(in the rows, 128 means zero)
Which row each row swaps with, under one turn or mirror
ririk: [161 165 105 105 114 127 112 139 118 168 117 138 142 106 124 145 115]
lagif: [135 141 152 130 153 109 124 140 176 153 119 125 103 126 150 145 146]
Dudi: [116 137 147 171 139 126 142 144 135 126 166 101 121 122 129 141 157]
repu: [106 133 122 107 111 135 104 166 104 139 117 101 107 107 150 124 126]
gam: [182 147 133 140 117 113 124 123 125 152 134 116 104 141 146 148 134]
zuta: [131 128 130 145 153 142 137 151 139 139 173 107 168 130 131 140 133]
Lolu: [ 94 129 130 112 117 135  99 155 106 136 113 105 116 100 155 124 120]
Ditod: [146 117 146 110 148 111 102 143 104 128 123  98 166 134 142 113 105]
favut: [118 119 127 117 118 163 148 114  95 123 145  96 135 120 121 147 112]
pep: [127 137 121 143 153 141 141 138 115 144 122  73 136 118 125 127  87]
tam: [121 110 161 126 138 151 114 122 161 133 116 132 104 156 133 129 121]
sase: [157 148 141 103 146 116 142 142 152 163 113 128 111 106 147 153 109]
dozep: [147 118 141 102 126 132 148 116 108  93 116 116 155 127 112 122 108]
sesus: [158 146 107  98 114 130 110 152 119 166 134 130 155 106 128 148 117]
tider: [130 138 117 143 157 124 120 140 103 150 131  83 155 122 128 128  85]
daz: [178 140 124 121 128 105 112 127 101 153 138 117 120 126 127 165 145]
rutus: [ 95 121 126 164 134 118  93 128 117 130 122 117 141 162 146 135 132]
zuno: [118 168 131 151 168  90 114 143 114 165 131 138 133 122 103 140 135]
fab: [ 80 141 123 121 126 132 114 154 129 145  94 127 125 119 151 121 100]
butu: [109 142 147 151 178 115 122 144 112 152 166 122 119 136 127 119 119]
dizol: [106 137 142 126 136 156 156 129  99 116 161 114 144 113 118 136 106]
firus: [132 156 146 138 120 121 133 102 150 117 108 149 132 139  93 110 155]
dafu: [120 147 145 126 126 129 127  90 150 141 107 153 130 145  97 147 153]
bev: [100 125 118 164 110 123 109 145 108 127 104 120 138 138 154 146 146]
Bub: [143 156 128 132 150  93  99 127 133 161  88 132 160 125 105 134 130]
kas: [119 140 118 135 157 110 130 136  81 137 146 117 117 115  99 168 123]
bop: [141 147 157 125 153 109 120 129 168 157 123 129  99 113 148 146 138]
Nalam: [108 128 139 111 112 125  96 166 105 130 109 103 112 105 151 124 139]
nusid: [139 156 130 125 137 107 111 124 142 154  67 128 146 119  98 129 137]
meb: [145 121 152  94 142 102  95 147  99 137 110 139 154 117 126 122 151]
tep: [137 126 131 123 122 144 167 134 103 101 139 101 140 102 108 129 118]
Bar: [128 159 150 141 115 119 128 114 153 112 114 142 135 143  92 110 155]
gog: [106 134 119 153 147 139 122 136 157 144 124 125 165 139 154 136  99]
diba: [135 135 133 134 117 146 160 144 102 101 151  94 139 105 109 132 130]
bolav: [117 154 153 138 134 160 169 141 114 115 146 119 120 114 138 118 108]
dev: [138 158 122 109 109 127  90 141 125 152 134 143 159 138 102 111 154]
buv: [120 158 143 141 123 119 139 108 150 115 108 148 131 141  88 109 143]
Lapas: [107 166 128 148 144 117 152 114 124 125 126 149 123 130  80 135 127]
Vokiv: [132 161 162 112 115 131 140 129 135 117  93 163 135 115 119 120 151]
vel: [131 155 161 106 122 122 126 103 141 126 113 166 147 131  97 128 144]
Napus: [146 138 149 112  89 118  98 133 118 120 122 119 130 128 120 110 168]
rop: [121 125 127 113 121 151 126 152 102 147 122 134  97  97 110 166 141]
Belu: [104 141 120 150 144 134 111 140 163 157 136 135 160 147 142 133 108]
Sife: [136 146 161 140 152 107 120 144 161 151 130 117  90 124 147 140 143]
Bedi: [133 117 152 115 147 102  95 107 129 115 106 128 142 165 120 125 121]
keso: [130 130 129 135 121 150 163 132 100 103 145  98 139 104 113 129 126]

buv is swapped with tep
tider is swapped with Bub
dev is swapped with zuta
Lapas is swapped with dozep

